[102 130 100 129 135]	130

[136 114 127 136 155 112 105]	136

[[135 123 144 133 137]
 [122 106 106 148 150]]	106

[132 116 100 146 107 157]	100

[[133 137 113 131 145 117 136]
 [128 126 114 117 148 109 153]]	117

[143 133 149 117 114]	133

[[126 125 132 107 131]
 [139 132 137  99 131]]	132
---
[[117 134 117 112 133 150]
 [124 115 123 131 119 117]]: 115

[121 127 137 105 124 129]: 121

[[110 128 149 127 153]
 [142 130 152 118 129]]: 118

[[153 125 125 147 103 138]
 [153 129 124 129 129 131]
 [154 128 127 122 125 130]]: 122

[139 120 105 129 102]: 105

[112 118 151 153]: 118

[[125 144 131 150 109 121 121]
 [139 136 136 113 126 138 122]
 [103 115 153 119 121 129 141]]: 109

[116 135 142 134 153 140]: 134

[152 135 119 104 156 158 128]: 119

[155 136 132 129]: 132
---
[135 142 136 129 129 116 105] Answer: 135, 105

[116 139 131 113 142 126 152] Answer: 116, 152

[[114 131 106 140]
 [115 131 106 139]] Answer: 114, 139

[[135 106 130 131]
 [135 112 136 140]
 [135 107 134 137]] Answer: 135, 137

[[124 130 140 138 125 140]
 [124 112 102 131 141 125]] Answer: 124, 125

[110 154 130 118] Answer: 110, 118

[[117 154 120 142 110]
 [135 145 136 125 101]
 [120 129 139 133 145]] Answer: 117, 145

[119 109 151 154 148 115 133] Answer: 119, 133

[132 104 129 136 130] Answer: 132, 130
---
[[138 138 131 119 149 125 136]
 [127 133 125 130 149 117 112]
 [132 121 112 118 134 139 148]] -> 127

[[131 129 131 128 127]
 [116 104 110 116  99]] -> 131

[[125 124 105 129 153 100]
 [142 126 119 119 122 120]] -> 125

[[114 135 138 127 104 120 140]
 [120 133 155 143 109 127 117]
 [117 123 118 108 137 134 124]] -> 120

[[147 115 143 109 103 135 108]
 [112 129 118 110 137 139 135]] -> 147

[[114 117 131 100 146 133 134]
 [ 99 126 150 103 142 137 140]
 [118 156 115 117 156 113 121]] -> 99

[[124 134 133 128 135 121 122]
 [141 111 140 130 122 119 140]
 [139 104 139 101 135 147 123]] -> 141

[[131 109 113 103 131]
 [143 117 136 114 143]] -> 131
---
[[118 103 132 114 143 139]
 [129 124 134 129 145 145]
 [130 117 152 128 119 149]] gives 124

[[127 143 129 128 111]
 [116 150 126 140 117]
 [109 154 124 147 120]] gives 150

[[107 133 135 127 142 106 105]
 [128 148 128 125 122 152 114]
 [151 112 131 142 110 137 111]] gives 148

[[129 124 135 129 137]
 [130 138 119 119 133]
 [124 125 118 149 113]] gives 138

[[133 111 135 127 112 115 125]
 [131 113 133 126 111 112 127]
 [128 116 130 123 111 106 131]] gives 113

[[111 128 115 132 143 120 109]
 [123 143 103 122 118 158 139]
 [134 110 124 146 142 133 129]] gives 143

[[139 125 142 118 113 129 149]
 [130 134 131 126 131 132 130]
 [121 121 133 123 121 139 142]] gives 134

[[131 144 155 136 117 123]
 [127 126 154 132 153 135]
 [118 129 146 101 117 123]] gives 126

[[126 119 130 150]
 [125 119 131 150]
 [126 119 131 150]] gives 119
---
[136 123 150 134 147 132 128] → 134

[132 106 105 129 110 127 124] → 124

[[135 126 144 119 106]
 [120 127 130 134 156]
 [136 128 134 120 101]] → 128

[[130  98 146 133 126]
 [126 114 152 138 155]
 [129 110 120 128 126]] → 128

[130 108 100 134 133] → 130

[144  99 139 145 111] → 139

[154 114 131 121 140] → 131
---
[[106 114 109 102 126  98 153]
 [117 117 120 112 129 106 135]] → 126

[116 122 132 150 126] → 132

[111 142 139 129 150 117 148] → 150

[134 141 132 131 133 105] → 131

[120 119 107 126 122 132] → 126

[[136 117 106 137 135]
 [107 132 119 126 139]] → 106
---
102  138  112  108  108: 108

125  138  143  133  129  142
134  135  151  153  118  154
127  127  126  124  131  123
: 142

134  116  128  128  127  120  135
123  121  132  120  144  109  127
125  111  149  124  136  125  100
: 135

141  154  145  109  153: 153

136  153  113  100  106: 106

120  123  140  122  138  119
117  124  124  124  131  127
155  130  116  134  114  136
: 119
---
[102 124 119 134 121] --> 102
[121 136 106 116 133 131] --> 121
[133  99 123 110 112 140] --> 133
[118 122 135 106 135] --> 118
[121 152 134 115 129 114] --> 121
[122 132 117  99 114] --> 122
[103 121 135 144 126] --> 103
[120 135 125 100 123 126] --> 120
[ 99 121 123 134 150 120 119] --> 99
[129 136 153 125 158] --> 129
---
[139 133 106 123] Answer: 139, 123

[[111 126 136 151 139]
 [125 112 148 106 105]
 [128 117 120 133 149]] Answer: 111, 149

[[125 145 124 116 136 138 145]
 [138 123 137 135 156 135 123]
 [138 125 121 117 138 134 135]] Answer: 125, 135

[107 130 114 140] Answer: 107, 140

[121 109  98 100 126 130 110] Answer: 121, 110

[109 116 122 101 119 126] Answer: 109, 126

[136 142 131 102] Answer: 136, 102

[[137 134 143 135 117]
 [135 132 157 143 112]
 [142 139 122 124 123]] Answer: 137, 123
---
[[109 126 124 124 111 114 121]
 [117 107 130 125 101 121 131]
 [133 129 140 135 156 113 151]] out 133

[[153 101 147 118 128  99 139]
 [133 133 104 125 130 141 121]] out 133

[136 111 118 142 157 131 140] out 136

[[136 127 116 106 134 138]
 [143 134 117 115 128 112]
 [127 116 138 113 126 125]] out 127

[136 153 127 124 104 156] out 136

[125 108 150 113 132 133] out 125

[[136  99 107 109 109]
 [125 111 130 122 114]] out 125

[115 105 136 157 152] out 115

[134 137 136 118 150 143 119] out 134

[[117 131 151 148 128 116]
 [100 134 151 135 116 154]
 [115 134 151 147 126 116]] out 115
---
Q: 151  111   99  124
A: 151, 124
Q: 111  123  114  100  111  130
A: 130, 123
Q: 146  103  128  133  119  131  138
A: 146, 138
Q: 104  109  132  124  104  112
A: 132, 124
Q: 124  125   99  128  124  139  140
A: 140, 139
Q: 138  128  156  139  126  141
A: 156, 141
---
153  125  118  128  132  128
123  124   98  129  134  126
Out: 128

139  130  123  107
110  141  147  101
Out: 130

124  121  127  107
156  130  127  120
Out: 121

137  121  121  153  116  110  115
111  116  127  140  123  133  136
Out: 116

151  142  156  116  119
141  121  155  131  131
Out: 156

128  132  156  143  129  129
128  128  131  156  144  128
Out: 143
---
[[132 113 141 116  98]
 [123 131 109 121 134]] => 132

[117 132 142 122 135 114 105] => 132

[103 134 107 150] => 107

[134 129 149 132 133 112 120] => 133

[ 99 149 128 132] => 128

[[110 115 142 124]
 [137 155 149 119]] => 142
---
[[134 128 120 137 154 134 143]
 [148 121 133 137 152 128 119]
 [130 141 129 113 108 107 138]] value 113

[113 126 128 130 136  98] value 126

[144 107 123 101 124] value 123

[109 135 151 141 116 126] value 126

[105 113 138 100 112 141] value 112

[[131 124 132 135 105 102]
 [126 130 126 126 104  99]] value 104

[[138 135 119 123 134 133  98]
 [118 117 153 114 122 132 127]] value 117

[133 131 121 155 145] value 133

[123 130 141 106] value 130

[123 121 153 103] value 123
